Look-ups in named tables: a row name and a column name give one cell, copied from the table.

Table Nebema
|  | Bon | Sasatin | Zan | Dopulik | Kem | Mik | Telupu |
|---|---|---|---|---|---|---|---|
| Parod | 147 | 76 | 99 | 99 | 88 | 153 | 214 |
| Baf | 161 | 72 | 226 | 47 | 59 | 176 | 128 |
| Saf | 79 | 166 | 30 | 203 | 190 | 63 | 95 |
| Ranun | 46 | 87 | 185 | 116 | 165 | 55 | 56 |
| Fusi | 82 | 145 | 209 | 118 | 149 | 101 | 52 |
| Zomife | 194 | 52 | 154 | 20 | 2 | 207 | 186 |
| Muv | 191 | 36 | 163 | 33 | 3 | 202 | 182 |
| Zegi | 185 | 109 | 132 | 70 | 77 | 192 | 138 |

Bon of Zegi = 185
Dopulik of Zegi = 70
Sasatin of Zegi = 109
Telupu of Muv = 182
Kem of Fusi = 149
Dopulik of Baf = 47
Mik of Saf = 63
Zan of Ranun = 185
Telupu of Zegi = 138
Kem of Zegi = 77
Sasatin of Saf = 166
Sasatin of Ranun = 87
Zan of Zomife = 154
Zan of Saf = 30
Sasatin of Baf = 72
Telupu of Fusi = 52
Sasatin of Fusi = 145

Table Noba
       Dipib  Goginub  Duse  Figeni  Pesi
Tolak    187      156   191     143   134
Bof      152       66   179      28   247
Fasur    102      121   106     137   146
Lom      112       24   155      10   249

Fasur, Duse: 106
Bof, Pesi: 247
Bof, Duse: 179
Bof, Dipib: 152
Bof, Figeni: 28
Lom, Duse: 155
Lom, Pesi: 249
Bof, Goginub: 66

Lekesuk =
	Buv	Vufilo	Tig	Rosigut	Mupes	Mavini
Rir	-2748	6533	2446	3727	-5200	-5180
Letesod	-1216	3948	280	-1816	1145	1394
Rabigog	445	1747	1585	423	709	747
Mebuk	107	2500	1731	769	459	408
Tofar	3986	-1381	-2169	-1704	7490	6495
Mipifu	5053	-1590	-1968	1424	5845	6314
Morirev	-1622	4524	1684	-1295	661	348
Rugo	3643	-168	4663	4782	1682	1636

Mavini of Letesod is 1394
Tig of Morirev is 1684
Tig of Rugo is 4663
Rosigut of Rabigog is 423
Mupes of Tofar is 7490
Buv of Mipifu is 5053
Buv of Tofar is 3986
Mupes of Morirev is 661
Mavini of Morirev is 348
Buv of Letesod is -1216
Tig of Letesod is 280
Mupes of Rugo is 1682

Zumi =
        Nog  Dosonu  Ganut  Gefefi  Fonuro  Tilim  Lig  Gor  Movisi
Zonane  774     423    462     180     167    491  731  570     150
Did     705     415    513     136     124    472  712  558     228
Liko    572     430    644     274     274    544  668  560     195
Guvivi  297     419    477     302     530    319  309  355     335
Fam     278     372    318     346     490    217  223  366     505
Zana    261     373    286     336     441    249  163  353     453
Pul     651     419    397     170     155    485  757  467     349
Levo    602      52    640     634     152    104  469  287     594
Tig     358     392    292     334     538    275  195  275     415
Kat     365     234    494     478     465    322  573  637     955
Fabeso  479      87    558     549     307    184  346  250     529
Gipo    353     311    368     388     423    254  255  378     551
Mela    343     280    428     450     472    283  418  389     668
Tak     373     792    384     244     346    804  358  673     378

Zonane, Lig: 731
Did, Nog: 705
Did, Fonuro: 124
Fam, Gefefi: 346
Tig, Fonuro: 538
Guvivi, Gor: 355
Levo, Gefefi: 634
Tig, Tilim: 275
Fam, Nog: 278
Mela, Gor: 389
Kat, Movisi: 955
Did, Gor: 558
Liko, Nog: 572
Mela, Lig: 418
Tig, Gor: 275
Fam, Ganut: 318
Which row has the largest Tilim? Tak

Fasevup
fields: Denep, Faz, Riviv, Bam, Ful, Vin, Mezogo, Bekenur
Sur: [112, 107, 156, 94, 136, 125, 72, 106]
Viz: [111, 110, 118, 95, 125, 116, 104, 101]
Gerom: [142, 77, 81, 88, 167, 161, 140, 65]
Rik: [176, 48, 93, 123, 180, 184, 150, 50]
Nububu: [65, 152, 101, 80, 86, 80, 93, 142]
Golezo: [69, 155, 200, 123, 60, 53, 33, 164]
Bolabel: [111, 123, 170, 167, 66, 70, 82, 135]
Nupusuz: [164, 58, 97, 114, 174, 174, 138, 59]
Tib: [158, 64, 79, 111, 162, 161, 153, 57]
Pozag: [107, 108, 65, 87, 124, 127, 134, 109]
Notota: [28, 189, 146, 102, 15, 18, 48, 210]
Dilud: [145, 97, 76, 154, 107, 108, 171, 74]

Gerom, Faz -> 77
Sur, Vin -> 125
Sur, Riviv -> 156
Viz, Denep -> 111
Viz, Ful -> 125
Notota, Mezogo -> 48

Kisobab =
	Zem	Ger	Feg	Besiru	Tul	Vanogut	Nit
Denimes	148	84	166	166	177	54	241
Keto	28	105	174	113	143	30	230
Mis	123	36	64	85	22	126	97

Mis, Ger -> 36
Mis, Besiru -> 85
Mis, Nit -> 97
Denimes, Ger -> 84
Mis, Vanogut -> 126
Mis, Tul -> 22
Mis, Zem -> 123
Keto, Vanogut -> 30

Zetadu =
,Sulo,Roned,Favuli,Vupegu
Rap,22351,55221,24299,87783
Bepu,69296,74275,48087,38515
Mifut,62723,47013,82932,81370
Goduk,79618,39453,50026,27974
Nav,68020,60075,42568,31006
Tak,39803,11528,18856,67397
Mem,68111,72678,76449,72461
Goripa,80437,76308,49201,33622

What is the Roned of Tak in Zetadu? 11528
What is the Sulo of Mifut in Zetadu? 62723
What is the Sulo of Goripa in Zetadu? 80437
What is the Favuli of Bepu in Zetadu? 48087
What is the Sulo of Bepu in Zetadu? 69296
What is the Roned of Rap in Zetadu? 55221
What is the Favuli of Nav in Zetadu? 42568
What is the Favuli of Mifut in Zetadu? 82932
What is the Vupegu of Mem in Zetadu? 72461
What is the Sulo of Goduk in Zetadu? 79618
What is the Roned of Goduk in Zetadu? 39453
What is the Vupegu of Goripa in Zetadu? 33622
What is the Vupegu of Nav in Zetadu? 31006
What is the Roned of Nav in Zetadu? 60075
What is the Roned of Mem in Zetadu? 72678
What is the Favuli of Goduk in Zetadu? 50026
Row with the largest Vupegu: Rap

Nagef
columns: Rizi, Feti, Rusuze, Fem, Fafima, Nufenob, Fup, Dasarur, Lel
Nomaza: [161, 45, 164, 176, 87, 60, 130, 107, 149]
Lerado: [98, 102, 120, 119, 141, 94, 84, 121, 142]
Bor: [93, 101, 137, 98, 138, 87, 79, 121, 149]
Fonug: [107, 85, 150, 141, 140, 113, 125, 142, 181]
Vos: [84, 121, 171, 78, 133, 110, 84, 151, 136]
Kub: [93, 106, 139, 103, 150, 94, 103, 115, 142]
Riko: [184, 66, 161, 158, 56, 95, 156, 132, 186]
Tuv: [79, 107, 130, 101, 137, 78, 82, 123, 121]
Dak: [164, 127, 119, 76, 67, 132, 162, 153, 118]
Nafepi: [103, 74, 148, 122, 133, 106, 128, 148, 157]
Pid: [144, 147, 61, 145, 156, 151, 175, 79, 106]
Nole: [111, 82, 155, 134, 115, 110, 154, 168, 227]

Lel of Fonug = 181
Nufenob of Bor = 87
Fup of Lerado = 84
Fem of Nole = 134
Rusuze of Fonug = 150
Rizi of Nole = 111
Nufenob of Pid = 151
Feti of Lerado = 102
Feti of Nafepi = 74
Nufenob of Tuv = 78
Which row has the largest Lel? Nole

Leni:
	Momit	Los	Mufo	Sirofiz	Ninu
Fuvokel	615	599	488	721	783
Zagu	338	250	549	897	680
Takam	340	361	837	515	766
Fibif	423	629	345	339	484
Luzemov	673	707	485	537	553
Defali	205	177	533	852	709
Bikoduv	313	304	774	495	773
Nepulu	488	592	348	348	442
Lifov	849	747	534	540	341
Rapab	774	209	308	759	501
Gafan	711	436	366	581	646
Tofabe	527	519	650	880	454
Kib	532	581	409	346	547

Mufo of Tofabe is 650
Los of Takam is 361
Momit of Fibif is 423
Momit of Rapab is 774
Mufo of Fuvokel is 488
Los of Luzemov is 707
Momit of Tofabe is 527
Mufo of Bikoduv is 774
Momit of Fuvokel is 615
Sirofiz of Luzemov is 537
Sirofiz of Nepulu is 348
Ninu of Nepulu is 442
Momit of Lifov is 849
Sirofiz of Tofabe is 880
Los of Kib is 581
Momit of Defali is 205
Ninu of Rapab is 501
Sirofiz of Gafan is 581
Sirofiz of Rapab is 759
Mufo of Nepulu is 348

Dapas:
,Sek,Luv,Rubudi,Goli
Tefeb,553,558,565,600
Biban,478,446,448,533
Gazizuv,513,378,481,465
Tekup,610,329,321,358
Gomo,747,520,553,542
Goso,429,366,397,485
Pid,558,125,131,282
Lupi,204,638,591,651
Bor,806,394,434,434
Raz,483,470,448,555
Torolin,389,599,611,609
Taf,859,439,423,586
Zilimiz,741,287,248,370
Melozo,434,255,257,420

What is the Rubudi of Lupi in Dapas?
591
What is the Rubudi of Taf in Dapas?
423
What is the Sek of Melozo in Dapas?
434
What is the Rubudi of Pid in Dapas?
131
What is the Sek of Tekup in Dapas?
610
What is the Luv of Zilimiz in Dapas?
287
What is the Goli of Tefeb in Dapas?
600
What is the Luv of Raz in Dapas?
470
What is the Goli of Gazizuv in Dapas?
465
What is the Sek of Biban in Dapas?
478
What is the Goli of Melozo in Dapas?
420
What is the Sek of Raz in Dapas?
483
What is the Luv of Melozo in Dapas?
255
What is the Sek of Torolin in Dapas?
389
What is the Luv of Pid in Dapas?
125
What is the Luv of Torolin in Dapas?
599
What is the Sek of Goso in Dapas?
429
What is the Luv of Bor in Dapas?
394
What is the Rubudi of Zilimiz in Dapas?
248

Riz.csv
,Vun,Korite,Varo,Lepa
Vemeten,30766,-53893,10048,17386
Ginanif,6132,-5158,6437,12265
Kulevet,-25945,21388,-53604,-40326
Desugop,16914,-17199,6113,26526
Seti,27627,-54858,58838,63637
Sed,-53196,90305,-74257,-86307
Gituta,10169,-41237,35361,47027
Dod,19911,4887,7894,18369
Nazudis,-47046,-18616,-39198,-45251
Gunuzi,11768,-51600,-3171,-9038
Vunekif,1803,-8381,-2217,2643
Maz,16396,-54275,50784,60366
Nupa,14188,-63137,36552,42377

What is the Lepa of Desugop in Riz? 26526
What is the Vun of Dod in Riz? 19911
What is the Korite of Kulevet in Riz? 21388
What is the Korite of Nupa in Riz? -63137
What is the Korite of Ginanif in Riz? -5158
What is the Varo of Gunuzi in Riz? -3171
What is the Varo of Kulevet in Riz? -53604
What is the Vun of Nupa in Riz? 14188
What is the Lepa of Sed in Riz? -86307
What is the Korite of Sed in Riz? 90305
What is the Korite of Dod in Riz? 4887
What is the Lepa of Vemeten in Riz? 17386
What is the Varo of Desugop in Riz? 6113
What is the Vun of Sed in Riz? -53196
Row with the largest Korite: Sed

